In the data rows, 128 means zero.
Every row has a hidden score. In each pair, how much higher is the second row's than the first's? 15 means about the same, 30 much higher and 0 much lower. The score is a weighted sum of the row's numbers plus the product of two more (or one squared), each taken from its middle value.
[131 140 101 138 122 155 125 120 118 114 151 128 108 151 109 125]
[126 117 100 102  82 152 157  64 103 195  94 135 129 158 173  76] -> 15
[139 119 154  94 126 121 152 141 142 137 163 144 109 146 135 100]
[115 189 175 110 122  75 114 176 158 168 127 200  78 100 141 102] -> 10
[143 135 128 146 125 127 143 140 144  97 140 120 123 145 135 131]
[113 153 115 146 142 147 127 131 125 111  97 127 122 115  78 154] -> 12
[104  67 178 134 140 121  62 173 160 127 103 146 181  82 141 159]
[141 157 101 178 212 144 103 172 109  44 165 156 121 128  67 152] -> 11
[164 133 125 120 130 103 133 118 131 135 175 152 103 167 148  81]
[ 98 116 149 122 109 138 132 129 134 146  97 149 151 125 164 153] -> 18
[122 111 147 114 123 122 142 127 139 130 129 138 126 150 163 120]
[150 136 108 196 155 120 100 181  93 115 160 131 110 130 100 118] -> 16
[161 110 140 127 134 132 104 147 156 141 120 132 134  65 108 143]
[120 160 100 162 134 138 128 131 119 105 127 116 114 141  85 135] -> 14
[124 104 162  78 122 113 154 127 147 169 105 134 135 142 151 121]
[140 138 107 171 117 149  89 135 127  70 123 115 131 121  92 152] -> 19
[192 194  98 101 102 104  43 128 183 202 176  91 170  26  32 147]
[ 94 160 139 142  84 129  89  74 181 127 134 131 116 153 121 139] -> 9
[158 143 115 134 146  88 132 114 135 132 180 130  98 141 142  55]
[150  45 131  54  42 150 149  25 152 157  90 101  98 217 124 104] -> 16
[101 128 127 129 130 139 108 137 132  86 151 124 147 126 124 160]
[130  56 193  79 125 131 141 134 132 107  89 120 167 120 155 148] -> 10
[ 90 161 156 139 117 121 102 100 161 141 108 141 111 125 107 146]
[123 137  77 110  85 154 122  80 114 148 113 100 126 158 114 129] -> 17
[137 117 141 120 122 109 129 141 140 124 119 111 139 106 142 139]
[151 137 127 127 168 127 128 158 135  85 160 146 126 133 127 113] -> 17
[126 104 157 113  94 147 159 104 123 150  77 112 119 130 171 149]
[175  40 166  83 145  69 147 100  95  93 131 155  53 210 151  76] -> 13
[146 137 113 117 112 106 157 111 125 144 147 122 108 165 137  95]
[ 88 108 146  83 101 125 135 108 160 147  79 107 130 110 134 163] -> 13
[115 128 148 111 118 132 131 135 131 118 121 131 141 128 124 138]
[116 144 114  93  99 220 163  79  91 194 130 153 160 144 118 114] -> 28
[124 126 108 121  92 136 126 117 135 119  96 110 143 164 135 140]
[142 169 136 148 124  84 141 120 100 126 160  73 163  90 115  97] -> 14
[132 102 157 121 130 125 113 135 157 125 111 131 154 129 160 150]
[118 163 132 170 157 150  83 149 108  73 127 151 143 100  99 176] -> 18
[118 184 133 185 158 131 129 153  90 104  92 163  82  93  82 182]
[ 90  97 154 131 123  92 109 159 111 140  84 170 132 145 143  96] -> 11
[119 123 110 152 102 145 114 129 108 141 108 125 134 123 119 150]
[170 159 109 102 104 155  45 108  72 162 129 121 114 141 119  60] -> 19
[ 71  97 164 128 127 140  78 145 114 148  49 174 194 100 147 127]
[157 102 122 102  90 120 138  89 144 142 146 114 106 165 140  81] -> 13
[130 108 138 122 123  84 132 140 111 151 121 133 125 128 164  97]
[117  92 169  99 126  98 126 140 123 134  93 120 153 134 157 143] -> 15
[111 178  53 157  79 149 127  95 112 159  97  86  64 189  95 147]
[ 62 156 147 129  89 136  95 113 192 117 134 122 117 174 135 153] -> 10
[105 141 115  71  84 148 156 113 150 153  85  98 118 115 115 128]
[118 114 137  96 126 122 129 114 147 133 150 128 104 141 137  98] -> 17
[157 134 154 125 162 124 116 157 140 109 138 167 129  97 122 117]
[ 90 103 166 171 170  93 168 135  27 178  29 196   0  58  66 123] -> 3
[153 121 116 138 121  81 118 134 144 109 160 145 126 120 104  72]
[120 123 148 134 150 125 143 144 133 118 102 137 122  85 104 152] -> 16
[ 90 148 121 160 134 171 115 125 133  57 111 114 158 138  79 207]
[176  95 131 145 181  88 143 182 157  67 174 134 113 140 172 116] -> 8
[128 163 115 153 124 140 119 111 123 109 139 129 116 163  98 142]
[155 109 131 143 155 100 124 136 146 181 162 126 107 135 175  68] -> 14
[122 118 109 118  82 133 129  88 141 129 121  97 134 168 143 152]
[ 58 147 125  24 125 112 220 136 161 172 114 113 146 140 152  72] -> 3
[108 128 135 129 120  91 108 169 111 124 120 181 157 123 145 100]
[145 173 114 156 149 114 142 170 113  83 158 152 142 131  88 132] -> 15
[124 124 137 124 115 130 137 108 118 146 133 111 137 155 133 128]
[127  78 144 104 180 114 122 155 151  69 114 125 126  99 152 169] -> 8
[121  97 157 113 141 121 121 138 138 114  88 147 115 117 146 151]
[125 142 128  68  68 159 143  76 165 167  93  76 121 127  99 122] -> 16
[131 121 124 156 151 131 143 130 131 131 124 136 161  93 126 137]
[133  68 190  86 115  87 153 131 150 170 106 123 135 124 202  87] -> 13
[113 123 110 164 140  71 101 171  87 128 153 142 195  53 148  98]
[107 161  69  90 122 142 206 100 103 152 154 117  92 157 111  68] -> 13
[117 128 117 153 156 117  98 166 107 103 118 128 155 125 109 131]
[144  80 140 173 135 125 102 151 135 152 132 116  97 116 172 113] -> 21
[110  81 196 110 134 118 131 166 157 140  81 163 155 109 170 160]
[112 121 139 116 108 142 138 134 144 140 103  97 159 133 139 146] -> 15
[ 93 160 112 209 156 145  91 180  89  84  97 125 115 108  87 184]
[160 152  68 190 187 131 122 161 109  53 190 129  77 119  77 118] -> 13
[118 147 125 133 151 169 166 121 144 157  90  75 175 140 159 145]
[103 101 152  76  88 144 161 101 146 120 136 107 119 161 138 122] -> 22
[104  99 136 101  86 138 128  94 147 162  93 107 169 161 160 150]
[139 133 116 158  98 133 125 109 151 167 135  97 144 128 111 129] -> 16
[115 107 169 107 141 131  95 172 131 102 103 170 158  95 144 138]
[128 103 179 111 118  83 119 106 130 172 104 116 112 100 195 104] -> 14
[114 159 129 136 140 160 121 143 127  72 125 126 147 123  88 187]
[166 170 135  76 117 128 150 119 131 151 150 173  96 151 139  84] -> 16
[ 80 120 155  87  85 162 113 109 151 137  79 103 157 128  97 183]
[ 73 124 151 127 156 137  97 191 124  74  70 164 187  89  95 181] -> 9
[127 153  71 133 101 120 145  98 118 107 134 124 108 180  99  90]
[112 165 134 255 163 129  14 198  96  94  92  58  89  22 122 217] -> 20
[100 133 145 129 106 140 129 118 154 128 113 124 145 119 134 150]
[177 107 131 150 138  91 136 129 143 145 154 146 167 119 125 116] -> 13
[120 165 111 113  67 113 133 121 135 122 113 107 128 151 121 135]
[145 115 116 103 109 101 116 121 175 178 129 113 127  87 112 125] -> 16
[141  68 185  94 138  93 131 146 154 143 107 161 141 106 196 107]
[122 133 142 122 147 110 115 135 121 117 114 115 107 127 138 118] -> 13
[155 116 133 126 127 116 180 173 136  90 179 116 124 167 161 117]
[102 175  52 179  81 136 142  96 122 159  65  90  63 103 178 208] -> 20
[132 111 128 134 144 123 129 129 115 113 109 151 118 140 111 140]
[133 107 169 117 133  89 108 151 140 136 117 172 148  97 167 103] -> 16
[135 122 116 149 140 144 140 103 108 149 133 162 117 146 159  79]
[157 125 123 138 123 123 161 132  84 104 125 103  58 143 118 109] -> 5
[130 115 112 119 113 128 142 108 152 126 136 118 101 154 135 118]
[128  88 143 108 122 146 145 118 103 158 105 161 117  92 127 110] -> 17
[ 98 154 122 157 160 139 104 130 118  89 122 127 143 123  84 179]
[159 118 155 133 117 122 177 120  88  88 124 116  71 153 110 103] -> 12
[ 49 153  21 128  49 171 121  53 131 155 115  59 233 115 113 138]
[143 194  28 194 122 163 106  64 116 106 194  73 171 123  34 135] -> 16
[ 15  85 169 133 126  84  47 206 117 122  21 195 209  94 128 106]
[150 138 139 129 176 133 134 169 151  97 154 150 141 123 114 130] -> 22
[118  84 174 128  91 134  97 128 168 166  72 111 164 132 167 156]
[135  85 172 133 191 104 106 185 114 130 150 180 109 104 164 111] -> 16
[123 150 132 133 151 137 140 139  97 148  90 157 119  97 106 144]
[ 97 120 186  83 131 121 130 151 142 173  66 139 138  68 150 161] -> 14
[116 148  99 120  93 132 125  93 148 141 139 121 110 167 127 111]
[142 115  90  69  57 137 149  47 131 188  71 120 118 134 152  97] -> 14
[117 166  69 154  91 150 130  55 127 114 154  79 124 198  81 127]
[157 133 128 149 124 122 153 126  92  83 135 114  85 136  96 132] -> 9
[125 194 116 152 122 119 110 109 143 115 176 138  94 153  98 124]
[135 170  81 158 155 145 113 137 110  71 170 117 118 139  66 126] -> 15
[135 112 178  71 130 115 151 116 168 151 151 159 119 143 182  99]
[142 166 109 163 148 130 127 132 111 108 149 118  91 153  95 104] -> 13
[154 125 111 148 136 107 143 138 116 115 175 120 112 148 129  87]
[174 133 145  89 157 107 120 145 168 145 172 178 124  86 124 116] -> 16
[ 89 195  62 190 131 168 132 113  97  90 126 108 140 100 101 206]
[120 131 129 149 139 131 115 156 138 110 121 116 175  91 117 179] -> 9
[144 164  77 127 124 162  93  97 122 124 128 120 132 144  79 130]
[131 125 143 119 147 110 138 133 136 133 126 123 112 113 128 120] -> 8
[131  98 164  95 146 113 135 158 157 136 122 155 143 114 173 107]
[148  91 145 100 130  87 149 148 136 141 139 159 116 120 182 102] -> 13
[119 113 122 118 105 100  89 146 130 139 103 158 182 119 134 105]
[ 88 136 145 106 108 161 138 130 133 119  94  84 195 107 112 205] -> 17
[ 86 112 155 136 142 139 124 190 133  98 100 155 151 116 119 198]
[103 119 145 118 126 115 112 156 123 140 120 153 156  95 150 146] -> 16
[138 148 106 153 169 122 143 137 125 115 145 159 121 152 113 113]
[117  89 154  82 111 160 134 100 151 144  93 120 153  85 150 136] -> 18
[110 124 108 111 122 133 132 105 132 127 130 118 115 149 113 122]
[126  96 185 171 156 156  33 175 126 101 115  97 117 112 157 166] -> 24
[ 96 152 101 142 121 157 127 123 122 117 116 114 136 160  89 171]
[120  95 180 104 125 116 136 140 149 148  97 155 142 109 170 135] -> 13
[127 162 118 177 175 155  92 136 113  72 146 132 121 123  90 138]
[146  96 160  98 145 143 134 150 142 115 131 144 154  77 141 133] -> 11
[116 153 114 142 112 137 120 119 121  99 107 122 127 143 100 160]
[115 110 137 156 175 135 138 159 115  85 128 148 137  97 111 161] -> 16
[155 120 119 157 139 102 144 118 119 123 171 130 111 156 144  86]
[147 125 147 124 151 116 139 147 123 118 145 165 132 131 136 131] -> 13
[107 127 125  32  94 111 179  81 141 171 112  99 132 145 147  84]
[109 151  94 144  80 112  71 142 130 127  94 152 164 153 110 119] -> 20
[125 112 149 104 101 120 139 113 159 171 106 134 126 150 167 125]
[117  91 126 145 104 149 173 139  92  69 144 150 153 162 115 152] -> 21
[143 127 120 166 152  86  93 186 139  83 159 152 137 108  99 123]
[146 143  95 128  97 120 154  96 131 134 148  96 111 168 115  97] -> 17
[132 165 115 134 140 113 118 121 115 104 175 122 100 168 121  91]
[144 159 100 150 165 115 135 120 133 105 160 149  95 134 115 103] -> 13
[140 185  89  29 130 109 228  89 147 156 171 119  70 163 140   2]
[141 103 113 139  96 132 151 155  98  72 130 160 131 116 116 156] -> 24
[132 118  75 165 126 171 159  76  67 143 137 112 117 148 153  73]
[110 128 139 128 153 128 109 163 141  93 101 139 145  98 123 172] -> 9
[137 169 143 178 147 144 154 179 126  80 138 126 125 145  94 190]
[136 186  62 158 128 160 136 106 112  98 158  94 117 165  71 130] -> 15
[127 105 146 145 168 137 127 164 149 109 136 157 131  93 132 129]
[109 136 117  84 138 149 139 143 137 117 132 127 138 122 129 108] -> 12
[118 139 129  98 114 145 129 132 125 118 142 135 137 145 123 146]
[140 136 112  94  63 131 116  63 133 165 136 105 127 164 116  92] -> 12
[124 122 152 141 135 122 149 163 123 116 131 122 121 138 140 141]
[113 110 155 107 107  91 131 138 145 169  96 117 150 103 167 113] -> 11
[141 152 131 154 159 140 103 126 128 102 130 136 129 158 105 137]
[121 100 145 130 133 138 130 126 130 121 119 120 146 139 143 136] -> 16
[150 201  76 188 168 144 133 147 110  77 170 119 103 155  67 133]
[158 112 112 131 162 131 109 130 112  95 136 140 118 126 122 122] -> 13
[122 152 111 162 144 142 134 150 144 105 149 156 126 157  98 148]
[102 113 127 134 107 154 121 115 126 121 112 109 150 156  89 170] -> 15
[137 101 159 123 154 112 129 152 132 129 118 159 127 125 163 122]
[123 123 108 111  90 150 124 101 134 132 100 117 152 187  98 133] -> 15
[167 113 113 133 135  98 136 113 129 129 142 103 113 147 133 101]
[130 124 118 150 137 141 118 115 116 129 135 137 106 130 125 124] -> 22
[ 84 144 163  94  72 139  86 131 189 140  69 153 124 123 143 158]
[111 143 125  94  58 163 144  90 150 155 107 103 148 175 112 150] -> 24
[113  61 203 128 120 123 169 170 175 102 106 113 148 168 179 160]
[138  96 146  81  87 114 139 111 143 179  86 138 117 133 180 105] -> 6
[134 117 154 130  95 118 154 117 135 160 127 107 140 164 158 123]
[155 105 114 113  91 101 119  80 192 159 141  99 148 156 112 134] -> 9
[116  77 161 110 119 115 138 150 135 134 123 147 135 129 153 121]
[110 118 157  97 128 142 108 149 149 123  92 129 126 108 114 150] -> 13
[139 222  59 124  81 121 129 150 113 130 112 148  99 138  83  93]
[117 111 115 119  87 113 147  85 122 143 117 113 114 161 146 105] -> 4
[117 119 116 108  93 129 128  99 156 123 104  98 120 165 130 119]
[151 104 134 157 158 114 132 124 123 121 141 162 112 139 140 109] -> 22
[127 192 128 141 200 162  84 161  83  74 114 100 117  50  60 159]
[162 114 114 142 141 132 139 104 128  95 133 125 112 188  94 119] -> 20
[145 174 126 112 132 123 110 155 141 119 142 133 124 113  91 130]
[109 110 126 110 124 122 156 121 138 157 128 130 156 114 173 133] -> 17
[116 136 122 127 103 130 151 110 146 133 108 100 125 147 127 139]
[131 107 141 108 121 119 148 150 162 125 107 143 148 134 149 142] -> 14
[133 119 149 129 122 114 146 134 144 157 115 142 102 119 161 122]
[119  92 165 136 102 106 155 105 119 198  41 163 107 124 149 135] -> 12
[160 122 123 110 101  85 128 160 154 149  94 169 103 131 139 109]
[123 131 118 176 155 137 111 163 115  91 146 143 128 108 102 159] -> 26
[135 117 153 147 171 127 121 174 121 110 146 150 123 109 134 120]
[146 117 116 139 108 112 152 110 121 126 136 124 103 165 150 109] -> 12
[168 125 125 197 184  98  95 174 112 103 186 127  84 134 143  81]
[147 119 154 146 174  99 104 176 112 107 123 148 134  93 126 124] -> 9
[157  85 159  99 123  85 121 110 154 151 152 131 116 113 173  63]
[118  92 189 115 199 139 135 184 137 120 129 156 142  84 193 129] -> 17
[103 134 138 128 132 150 138 136 102  92  88 105 129 120 114 165]
[175  71 112  85  80 114 157  37 107 140 115 123  75 238 129  64] -> 16
[107 120  82  95  48 155 151  68 144 153  91  96 159 180 126 144]
[138 135 104 145 118 100 135 119 113 130 157 109 118 166 141  94] -> 14
[107 148  46 123  60 182 149  80 121 128 150  85 186 146  80 160]
[123 142 118 137 130 129 124 126 126 112 134 141 127 148 112 137] -> 9
[172  89 130 101  93  78 134 106 139 166 132 126 114 138 164  93]
[114 146 106 139 130 148 133 123 141 117 137 102 131 138 111 160] -> 23
[129 143 100 145 137  96  94 152 118 107 143 149 116 138 106  96]
[124 148  94 121 108 143 156  96 105  85 150  95  99 186  74 134] -> 17
[ 81 125 191 132 179  56 123 149 162 153 102 170  63  85 173 108]
[177 127 114 134 135 111 141 122 123 107 151 113 100 149 124 100] -> 18
[131 114 170 109  88  53 158 107 135 159 124 101 149 126 178  74]
[ 90 125 174  92 134 113 136 141 131 132  74 116 118  77 145 156] -> 12
[114  77 173  97 119 121 130 120 165 138 111 141 127 128 176 127]
[150 158  81 139  89 173 143  84 133 105 139  91 132 180  90 133] -> 16
[122  56 161  83 112  94 146 111 164 152 108 139 128 167 187  95]
[107 163 112 123 139 162 112 151 125  66 196 155 119 127 133 178] -> 25
[139 117 155 120 110  68 132 130 205 182 142 156 144 118 152 124]
[122  92 137 116 112 119 137 110 140 147 113 112 129 173 177  97] -> 21
[123 150  80 108  65 176 149  82 124 127  82 102  97 113 127 168]
[105  81 189 115 169 150 123 177 178 127  93 148 169  80 163 176] -> 14
[166 108 139 155 159  93 132 161 105 112 177 157 109 102 137  95]
[118 131 122 122 121 147 142 111 147 164 103  90 170 155 168 140] -> 16
[115 114 205   0  42 118 146  12 130 218 159  80 108  87 163  20]
[148  84 167 122 188 119 127 186 136 113 115 154 117  85 160 130] -> 5
[141 149  93 127 137 141 124 112 106 108 134 116 127 196  89  96]
[136 104 127 106  95 128 122 116 137 150 120 122 119 158 130 118] -> 17
[141 118 160 143 154 117 117 168 137 116 127 142 123 113 128 125]
[120 136  92 142 162 134 132 131 131  80 182 102 134 123 135 131] -> 18
[110  90 163 106 136 124 144 146 115 160  79 128 115  99 150 148]
[103 164 155 137 139 136 124 132 127 140 121 144 142 121 111 143] -> 21
[ 98 126 139 127 135 158 123 158 147  97  96 140 147 119  99 189]
[ 84 159 106  80 150 144 176 149 114 130 155 126 125 126 109  96] -> 12
[100 146 117 159 137 164 106 123 111 191 122 114 174 131 127 167]
[101 103 119 110 118 210 157  87 101 156  98 151 172  90 127 129] -> 7
[124  48 177  81 107 108 144 128 183 144 137 141 116 138 240 101]
[104  89 186 110 164 106 124 169 136 129 117 144 153  72 165 133] -> 13
[111 114 138 147 157 127 141 148  93 130  87 120 102 105 126 129]
[206 151 113 144 205 119  64 139  73 127 185 107 107 103 155  40] -> 22
[121 116 150  96 132 122 157 132 151 145 138 145 110 139 160  90]
[154 149  81 134 170 102 111 137  96 145 118 109 186 113 158  39] -> 3
[136  88 143  53  77 190 147 101 142 148  99 109 174  87 149 121]
[133  87 163  67  79  95 141  58  99 178  96 118  53  86 144  68] -> 7
[ 94  64 226 114 161  95 156 170  70 178  14 195  42  34 139 151]
[105  93 158 100 112 131 133 138 140 158 102 124 159 124 155 153] -> 25
[133 107 141  97 153 143 129 132 131  50 184 140  97 156 148 145]
[182 147  41 161 119 119 154  74 117 120 196  97  72 173  70  72] -> 8
[183 193  71 172 195 160  89 130  84 133 188  59 152 145 135  99]
[136 139 139 108 121 148 125 125 148 130 145 123 131 146 109 141] -> 13
[130 110 137 119 140 115 126 138 151 129 127 122 158 136 131 122]
[146  93 154 137 115 121 131 142 162 146  99 132 110 121 184 117] -> 15
[136 156 112 136 141 118  89 125 164 137 148 103 133  84  86 147]
[144 153 137 166 154 143 107 149 115  95 129 117 167 110 101 188] -> 19
[175 109 137 160 143 120 103 138 126 130 171 119  94 134 144  97]
[ 87  93 121  99 101 200 146  70  66 189  75 163 186  87 160 113] -> 16
[106 182  73 146 109 148 134 121 120 116 117 105 119 161  82 162]
[118 152 152 111 133 138 123  86 102 109 125 142 111 104 100 109] -> 15
[154 108 173 139 173  93 125 167 125 124 145 142 150  91 187 109]
[161 138  94 171 153 124 160 147  89  80 164 115  81 142  99  95] -> 10
[ 99 142 107 141 135 163 113 140 123 104 167 125 146 123 132 146]
[152 102 123 117 105 117 116  93 164 151 119 136 113 132 163 114] -> 4
[130 145 133 136 171 119 104 157 114  84 127 139 112 114 109 128]
[144 134 147 119 128  81 146 143 142 140 149 152 116 138 161  97] -> 15
[145 110 126 120 100 113 130  97 148 157 135 118  97 167 168  87]
[120 121 126 156 140 104  86 161 125  92 130 171 158 134 108  90] -> 15
[144 153 126 133 163 104 125 136  98 111 131 130  83 102 104 112]
[122 172 106 170 166 133 160 177 137  62 188 123 111 183 100 159] -> 22
[129 193  83 144 146 117 126 126 122 183 180 101 146 144 120 105]
[112 138 121 131 108 151 127 101 133 121  95 113 134 147 122 159] -> 9
[113 129 117 114  80 153 119  99 150 130  83 113 146 134 125 160]
[142  80 186 117 117  89 138 141 132 125 140 139 122 153 194  96] -> 18
[ 91 139 127 131 110 205 126 116  92 115  78 116 142 132  83 173]
[115 137 115 118  72 146 143 112 155 176  98 110 164 156 130 135] -> 14
[164 130 126 129 151  87 142 130 134 118 155 145  97 130 153  73]
[142 229 132 162 110  81 171 221 146 138 190 198 131 139 119 166] -> 27
[152  82 140  78  79  95 112  67 136 165 159 134 130 129 166  45]
[120 150 114 154 155 136 133 135 121 103 156 111 128 156 102 125] -> 14
[ 98 164 129 108  92 173 123 127 128 162 109 129 178 149  93 187]
[203  63 165  26 104 137 144 121 130 122 110 177 146 106 155  93] -> 1
[107 116 139 124 115 138 147 118 137 144 109 132 142 145 152 143]
[138 168 107 161 158  96 134 166 126 107 175 158 116 157 106 115] -> 12
[119 182 117 158 138 117 111  88 150 110 159 138 102 162  89 124]
[126 133 159 112 117 141 117 112 145 127 125 113 144 138 143 133] -> 16
[155 109 134 139 193 108 111 169 133  91 151 160 110 124 128 115]
[ 93 155 189 140 150 112 150 239 142 128 146 211 155  85 136 172] -> 24
